Each row is where one point has got to under a steady rotation. How many ticks took it there?
The counts run from 0 to 390.
[ -6  -6   5  15  21  -7 -12  -1 -11  -5   2  21 -12  -8  14  -4  -6  20
 -10   9  -2   9   7  51  -3 -16  13  18   6 -14  -1  -8   3   8  -3   7
  22  -5 -13  10  -9 -10 -14 -15 -11  21  -9  -1 -16  -9  32   5 -23  -2
  15 -18  16   2  12  -2   8  16   6  13  16   8   0  -2  13  -9  -8   2
  -4   2   7  27 -17  -9   0  16 -17  -4]
273
[ 18 -13   0  10   8  -9  -4 -12 -13  18  15  10 -17   2 -12   7 -12   7
 -13  -6  -8  -5  11  40 -10 -11  23   7  21  -2  -5  10   5   3   3   4
  23  13  -9  16 -14 -28  -2 -17   6  28   2  -4   7  -2  20   6 -20   7
  41   2  10 -20  22  -6  -1   9  -2  16   5  22  -7  -4  -1  -1   4   5
  10  -4  -8   2   6  -5  -1  20 -16 -26]
159
[-16  10 -10  10  13  -5  13   1 -20   3   9  -6  -6  -2  19  -4 -14  18
   3  -3  10  -7   1  42 -17  -8  15  30  11  -5   6   3   8   1   8   6
  27   5  -5  18 -29   9   6 -19 -12  13   4   5  -8 -21  16   1 -23 -18
  17   2  -1  -3  17  10  -6  -7  11  14  -5  -4 -25 -20   5 -12  10 -20
  -8 -22  -7  11  -9   0 -10   7  -2 -19]
223
[ 13  -7  10  -8  24 -13   2 -12 -13  10   8  -4   3  -4   1   2 -10   7
 -21  11 -11   7  10  28  -9 -15   4  16   8   0   3 -12  14  -2  -6   5
  26   3 -10  32 -13 -11  -8  -3 -24  14  -8  -6 -19  -6  18  32 -38  19
  14 -12   8  -8   1  -1   7  17  -4  -4   8  15  -7  -9  10  -2   2  -7
  10  -6  -2  -3 -16 -27  -3  23  -6 -11]
388
[-16  -9  -1  10  23  -6  11  -6  -2   0  17  -2 -19   4  -1  10  -4   4
  -9   8   9   8   4  47 -15 -12  18  -1  18 -27  -1   1  -8   9  11   5
  30  -1 -16  25  -5  -6  -7  -1 -15  -4  10  -1  -3   9  17  11 -24   8
  18 -11  14 -13   3  -7   6  12   4  11  -9  12   2 -27  -1 -12  20 -10
  11 -17   9   5 -15 -20  -1  15   8 -14]
146
[  2 -16  -5   8  14  -6  -5  -8 -18  16  10   4  -1  12  -5  18 -19  12
  14  -1 -13  -5  10  42  -8  -9   6  15  17   8  -1  -7  11   1  23  10
  31   6  -6  11 -11 -15   0  -5 -17  18  14 -22   3 -15  28  -1 -15  -3
  27 -12  -7   4  24  -4   2  12  21  21   1   4  -5  -2   9   3   0 -13
  -5  -8  -4   2 -10 -11  -1  15 -22 -23]
231
[ -9  -2  -6  10   7  -5   5  -1  -8  -3   4   0  -4  -1  10  -1 -13  12
   2   3  13  -9   1  44 -22 -10  14  29  17  -8  -1   2  17  -2  10   9
  28   6   2  15 -34  -2   5 -23 -14  17   1  -6  -3 -20  22  -5 -22 -17
  23   9  -6  -3  33   0  -3  -2  15  15 -10  -2 -20 -19  14  -5   9 -15
 -12 -13 -11  15  -7   3  -7  11   3 -22]
224
[ -8 -16   0  -3  13 -12  -3 -12  -5  13   7  16  -1   3   9  12  -6   4
  -5   7 -14   5   7  44 -24 -23  14  12   9  -8  -4 -10   5   8   7   9
  24   5 -12  10   7  -9   9 -10  -5  29  -6 -19  -2 -10  31  16 -29   7
   9  -2   5   2  25 -11   0  10   1   8   0  11   5 -12  17  -7   1  -2
  -4   7  18  14  -5 -14  11  16 -21   9]
10
[ 10  -9   7   5  15 -20  -6 -23   3  13   5   3  -7  10  -7  11 -16   1
 -22   2  -5  -3  15  38  -9  -4  12   6   5  -8  -7 -13  14  -7   0   5
  24   4   3  11 -17  -7 -12   0 -23  17  10  -4   4   7  26   6 -37   4
  26 -14   8  -7  13 -15   0  17  14  11  -3  21  -7 -10  25   1   7  -4
  11 -10   2  10  -6 -17  -9  29  -5 -11]
125
[ 13 -11   4  -9  25 -33   5 -13 -11  -3  -4   8   1   8 -12  -7 -22  11
  -1  -9  -4   8  10  40 -15  -2   4  22  24   3 -10 -17   6   4   9  12
  17   6  -5  -6  -1 -12  10   2 -11  21  21 -12 -13  -4  20  -9 -28  -6
  11 -11   3  -5  16  -3   7   3  11   2   0  11   1  -9  12   6  19   0
   0   2  11   7  -7 -26  10  16 -15 -34]
93
[ -8  -4 -16   3   9  11   0   5 -16   6  11   6  -2  -1  -6   4  -4   6
  13   0 -12   4 -16  37 -11 -35  22   3  30  -6   5   4   7  14  12   5
  21  10 -23  23 -16 -11   0   0  22  12 -15 -13   0  -3  38  12 -27  22
  18  -1  11   2  19  10  -4   0   4  -8  20   1   1   4   7   5   9  -9
 -10  -8  -4   4 -15  -1  -2  20   4 -12]
298
[  4   8  -6  -8  14 -21  -3 -10 -10   3   9   6  -1  10  19 -14 -17  10
 -17   2 -11  -2  15  29   0 -11  23   2  12  -7   5   0  -5  10 -10  -4
  27  15 -12  22  -3 -10   0   9 -15  20 -10  -4 -22  -2  34  27 -43  22
   7  -5  14  -2  -4  -3  -3   0   8  10   0  12   5   6   4   3   0 -13
   1 -15   4   9 -10 -22   0  11 -17  -3]
18
[-19  -4 -13   8  15  -8  14   0 -10  10   7   6  -4   5  12  23   4 -13
   7   8  -5   5  12  52 -19 -26  17  10  13  -8  -7  -6   3   9  19  11
  20   7  -8  19 -16   4  -5  -3  -5  28  -6 -21   6 -15  20   5 -19   6
  20   8   0   1  26  -8  -3   8   3  14  -9  -1  -7 -10  12 -10   5  -5
  -9 -12  11  25 -14  -1   0  16  -7  -9]
258
[ -1 -12  -8  -5  19  -4  -6   6 -18   3   0  17  -4  -7  -1   4 -16  14
  -9 -15   6  -3  -5  53 -13  -7  11   3  10  -6  -1  -7  10  12 -10  -5
  24   2 -19   1 -15 -10  -3 -10   6  25 -20   4  -8   7  26   0 -33   2
  26  -4   3   3  18  -4  -8 -10  14  12   3  13  -5   0  23  -9   0   1
   2  -3  16  10  -6   3   3  19   4   5]
307
[ -4  -8 -12   7  14  -9   7 -12 -11  -1  17 -10 -14  11 -10   9  -6   3
  -7   7  -1  12  -4  32  -3 -23  20  -5  27 -15  -4   7  -5   9  10   4
  24   3 -17  30  -9 -14  -7  11  -2   5  13 -15   8  -5  29  10 -31  18
  22 -15  15 -14   8  -1   0  14  -5   6  -4  13   0 -10  -7   6  21  -5
  -3 -26   0  -3 -16 -22   2  19   9 -20]
144
[ -4  -7 -10  12   8  -7   0  -4 -16  -7  10   5 -21  10 -11  -8 -16  19
  13   3  10  18  -8  44  -7 -10  18  10  33 -14  -8   5 -10  14   8   0
  29   9 -19   9  -4 -24   2  -7   9   2   6  -9  -3 -15  24  -9 -12  -1
  27  -5   5 -10  13   3   6  -9   0   7   1   8   0  -8  -9   1  28  -3
 -15 -16   5  -6 -13 -16   8   2  -4 -20]
182
[-11   0   4  12  12 -10  11 -25   6  16  13   6 -16  -6   2   5 -15   6
 -12   8  -4   1  12  31 -26 -24  15  24   7 -10   1 -10  11   1   4  12
  27   3   4  12  -4  -2   2 -25 -21  17  14  -2   1   2  24   6 -24  -1
  13   0  12   5  20 -10   3  11  10   3   2  11  -4 -24  16  -2   7  -7
   4  -3  -2  20   0 -12  -9  20 -21 -19]
119
[ -1  -6 -18   6   8 -18   5  -4 -23  -8   1  -5  -1  17 -10   4 -16   4
  12  -7  -2  -1   6  40  -9  -2  14   6  19   0  -8  -5   6   5  14   0
  32  10 -17   8 -25  -1  -1   9  -3   6   4 -22   1 -16  19  -8 -22  12
  24 -15 -11  -1  13   0 -14 -15  13   9 -10  -3 -15   1   8  -5  25 -11
 -11 -25   5   5 -13 -15   2  15  11 -21]
215
[-10  10  -1   4  19  -3   0   4 -21   3  10  10   4  -8  10  -3  -8  18
   1   6 -23   8   3  40 -12 -20  19  10  11   4   0   0   1   9  -7   3
  26  -1  -8  27 -15  -4 -18   5  -1  28 -11  -6  -5 -21  26  22 -27  10
  12 -13   6   4   3   1  -3  18 -12   0  16  -5 -14   3  10   1  -4   1
  -3  -6   6  15 -20 -15  -8  24 -25  -5]
277
[  3  -5  -4   6   9  -7   7 -17  -4  -9  -8   0  -9   1  -6  -7   2   6
   1  10   0  23   1  41 -23 -18   4  34  14  -7  -5 -24  16  13   2  12
  17   8  -7  12 -14  -4   1  -9  -3  22   5 -20 -11 -16  26   5 -24   8
   1   7  -8   5  17 -12   4  -3   2   1  -7   7 -11 -13  13   1  27  -7
 -19  -7  12  19 -18 -17  19  18  11 -20]
363
[  8  10  -2  -9  16 -13  11 -16 -17  -5  -8   2   0   7  -1 -18 -20  15
 -13  -3  -3   9  14  26   0  -7   6  14  15   4   4 -18   8  12  -5  -1
  26  12  -9  13 -18   5   3  11 -18  22  -1 -11 -29  -5  21  19 -39  26
   1  -6   4   5   4   3  -7  -6  18   5   2  16  -6   2   2   9  16 -16
  -4 -13   0   6  -9 -16   8  15   2 -21]
354
[  3  -3  15   0  18 -13   5 -19   1  14   6   9  -4  -4   4   3  -3   5
 -13  16  -9   8  10  42 -21 -16   9  26   9   0  -8  -8  12   6  -3   7
  23   5   1  18   0 -16   2 -23 -25  30  -1 -13 -16  -6  20  19 -30  10
   9   7   0  -1  20  -1  17  11   1   2   7  18   3 -20  21   2   1 -10
  11  10   2  15  -6 -15   1  19 -19 -13]
384
[ -3  -4 -12   5  21  -3  17 -15   1  11   9   0  -5   4 -15  15  -3  -7
   8  10  -4   7   9  40 -33 -22   6  20  13   2   3 -18  19   4  10  10
  29  15   3  15 -22  -1  -1  -1 -14  28  -2 -15   2  -3  19  17 -22  10
  10  14 -13   0  17 -10   3  -3   7  -4  -9   9  -9 -16   6   1  18 -16
  -3 -16   0  11 -16 -15  -3  17   1 -15]
368
[ -5  17 -23 -10  11   0  20  -2 -23   5   4   0   1   0  -5   1 -23  10
  12 -10   0  14  -8  37 -26 -19  14  14  28   3   4   1   8  21  10  -2
  20  21  -6  16 -18   1   6   5   2  29  -5  -4 -10 -12  22  12 -29   2
   2  21 -13   8  19   5   0 -16   6  -3  -5   5  -5  -3  -2  12  16 -19
  -3 -14  11   3 -14 -10   1  11  -1 -18]
331
[  1   6  -7  -7  16 -24  13 -10   3 -10   3  12  -3   4   3 -22 -12   1
   1 -11   2   8   8  44 -28 -13  26  10  26  -8 -12   0   6  12  -4   0
  19  18 -10  -4  -7  -2  16  -6   6  25  -9  -7  -9 -15  22   5 -27   4
   9  16 -12  -6  17  -2   3 -23   1  -4  -3   0  -4 -14  12  -1  25   4
   3  -9  10  11  -6 -12   2  12  -6 -20]
65
[ 11  -4   4  -6  15  -7   2  -7 -14  12   5  19   5   0  -4  -9 -12  20
   3 -14 -18   6  -4  28 -17 -19  22  10  26  12  -4   0  13   3  -4   3
  16  10 -14  24   0 -20  19  -5  10  26  -4  -3 -11 -17  33  28 -36   5
  17  -3   3  -5  14   1  -6   3  -2  -2  25   5   0  -1   9   8   6   5
   3  -9  -3 -16   0 -15  -7  23 -16 -20]
50
[  1  17  -1  -2   2 -14   3  -4 -21  -9  -6   2   8   6  12 -12 -13   8
  -7   6 -12   2  11  28   7  -9  13  16  19   6 -10   2   8   5   9   4
  19  10  -6  25 -21   2  -3  19 -12  30   0 -24 -11 -33  32   3 -40   6
  19  -4  -2   0  21   9   0  18   5  15  -1  -1 -14   5  12   4   4 -16
  -7 -18  -6  15  -6  -1   7  17  -7 -19]
243
[  1  -3 -18  -1  13 -10   4  -5 -26  -9 -10   5   3   2 -19  -1 -12  15
  13  -7  -3  14 -13  50 -21 -10  11  14  18  -2  -6 -14  11  16   1   1
  19   8 -18  10 -20  -2  -4  13   8  23  -7 -10  -3  -7  24  -4 -30   5
   4  -2 -11   2  10  -5  -5 -17   0  -1  -5  -1  -2   3  16   0  25   0
  -5 -16  26   3 -26 -13   7  22  18 -10]
325
[-19  -5  -7  11  17   1   9  10 -23   0  21   5 -11  -5   1  -6 -22  23
   8   1   9   7  -4  45 -24 -11  18  18  25 -17   3  12 -11   4   4   2
  29   2 -16  15  -3 -13  -2 -17  -4  -7   3   5  -9 -15  16  -2  -9  -5
  25 -10   2  -6   3   8   3  -4  -1   5   6   1 -16 -24  -8 -10  21 -10
   0 -11   4  -3 -21 -19  -7   7  -3 -18]
184
[-12   3 -13  -1  15   3  13  12 -21  -5   8   8  -3  -5   8  -7  -7  17
  12   4   1   9  -7  45 -16 -25  19  10  33  -7   1   7 -15  25   9   7
  17  10 -16  21  -6  -6   3   1  16  16 -10 -10  -9 -17  29   9 -19  10
   8   8   5  -3  12  14   2  -7  -7  -1  13   2  -1  -5 -13  -2   8   0
 -12  -6   7  17 -16  -7   1  13  -9 -15]
293
[  8 -12 -16   3  21  -8   3  10 -19  -8 -10   7   0   1 -12   1 -14  13
  11  -4  -5   5   1  60 -23  -9  10  12  16  -6  -6 -15  11   6  -1   5
  23  16 -16   4 -18  -4  -8   8   2  18 -11  -5  -8  -3  18  -4 -22   1
  12  -5 -12  -9   7  -9   0 -13   8  -7 -13   1  -5  -5  17  -2  21  -3
  -3  -6  29   5 -26 -11   5  24  15 -11]
324
[  8   2   4   7  18  -6  -7   7  -3   3   6   9   6  -3   6   0  -7   5
 -11   6 -18   3   2  51 -11 -17  21   7   3  -8  -9  -5  10   4   2   6
  22   8  -5  23 -18 -11 -19   6 -10  27 -27  -7  -8  -5  24  14 -31   9
  21  -5  -1  -9   8  -6   4  17  -5  -5   3  -2 -14  -5  23  -3 -10  -1
   8  -6   8  23 -24  -9 -13  24  -6   1]
279
[ -9  -2   6  -4   9 -14   1  -2 -30  -6   0   6  -8   2   7 -21 -33  33
 -12 -11   6   1   5  38  12  -2  18  16  17  -8  -1   6 -10   8   5  -3
  35   2 -16   8  -9 -12   5  -4  -8   2  -1  -2 -25 -19  24  -8 -28   0
  19 -19   5   4   3   9  -5  -1  16  13  11  10 -13  -4   5  -1  18  -4
   4  -7   3  -3  -3  -9   8  12 -16 -20]
200
[ 12   3 -13  -2  24  -6   8   3 -21  -5   7   4  -1   2  -6 -15 -20  23
  11  -7 -15   9   7  38 -20 -13  11   9  21  -2   5 -12  -2  13   1   8
  34  17 -17  12  -9 -11  -7  10  -2   8  -5   1 -22  -6  23  12 -20  13
  -2 -19  -1   1 -10  -1  -2 -13   8  -8   3  -1  -4   6  -2   6  15  -5
  -3  -5  16   1 -28 -29  -3  19 -11 -21]
321
[ 25  -4  -7   4  14  -9  -7   0  -7 -12  -4  13  -3   8 -16 -19 -20  20
   4   0 -15   6   4  46 -12 -17  13  15  19  -3  -3 -19   7  16   2   5
  24  23 -12  -4  -9 -19  -3   4   0  22  -9 -11 -14   2  28  -2 -20  18
   2  -2  -4  -4  10  -9   2 -14  14  -8   3   4   3   7  12  10  15   0
   4   0  12   9 -26 -16   8  12  -5 -24]
319
[ -5 -17  -2   7  20 -15  12 -17  -8   9  -1  -3 -13  -1  -3   9  -9   5
 -13  -4  13   1   8  40 -33 -13   7  23  13  -3   0 -15  11   3  10  14
  15   1  -7  15 -20  -1  11 -22  -7  17  21   1   3  -5  22   2 -27 -15
  22   1  12  -4  28  -9  -4   1   2  17  -4  15  -7 -24   7  -9   8  -6
 -10  -5   0  17   5  -7   2  19   2 -24]
114
[ -9  -3  -7  11  13  -3  -3  -4   2   5   8   8 -14   6  12   8  -7  -6
  -8   0   5  -3   8  45  -6 -19  22   0  11 -13  -1   2   2   8  12   1
  21   6  -3  12 -27  -2 -11 -10  -7  29 -14 -17  -3   4  34   2 -30  14
  26   7   4   0  30   1  -3   7  16  14   1   9   0  -7  12  -4  -5 -16
  -5 -15  -4  29  -8   7  -4  13  -2   1]
263
[ -6   9 -17   5  23  -1   4  -2 -17   3  13  10 -11  12  17   3 -14  10
  -1   0   3  -4  14  36   0 -15  16  -1  20   4   8   8  -6  17  11   4
  29   5  -7  22 -21  -7  -3  -3 -11  20  -4  -5  -9  -7  34  16 -23  11
  20  -4  13  -1  13   0  -3   5  13  21  10  14   3   5 -13  -1 -10 -19
  -6 -15  -9  20 -10  -5  -5  10 -25 -12]
266
[ -4   4   8   5   2 -13   5   1 -30  -2   6   0   5  -5  12 -22 -25  26
  -9   0 -11   0   6  33  -4 -12  20  26  11  -4  -6  -6   9  -5   4   1
  30   4  -9  19 -18  -1   0 -12  -5  11  -1  -9 -14 -31  10   1 -28   3
  14 -18   0  -4   5   9  -3   0   4   0   6  -6 -30  -9  15  -6  20   1
   8  -6  -5   6 -13  -7  -3  19  -1 -27]
206
[ -2  13  -6  -3  22 -11  -1   4 -12 -11  10   9   0   2  10  -8 -14  12
  -6   1  -9   3   9  43   1 -15  20  -7  20  -9  -3   2 -12  12   5  -2
  36  11 -11  17 -13  -6 -16  18 -14  11 -22  -7 -19   4  25  13 -32  23
  11 -13   2  -5  -5   5   1   7   5   0   2   3   3   1   2   0   0 -13
   6 -12   8  18 -26 -19  -9  13 -12 -11]
283
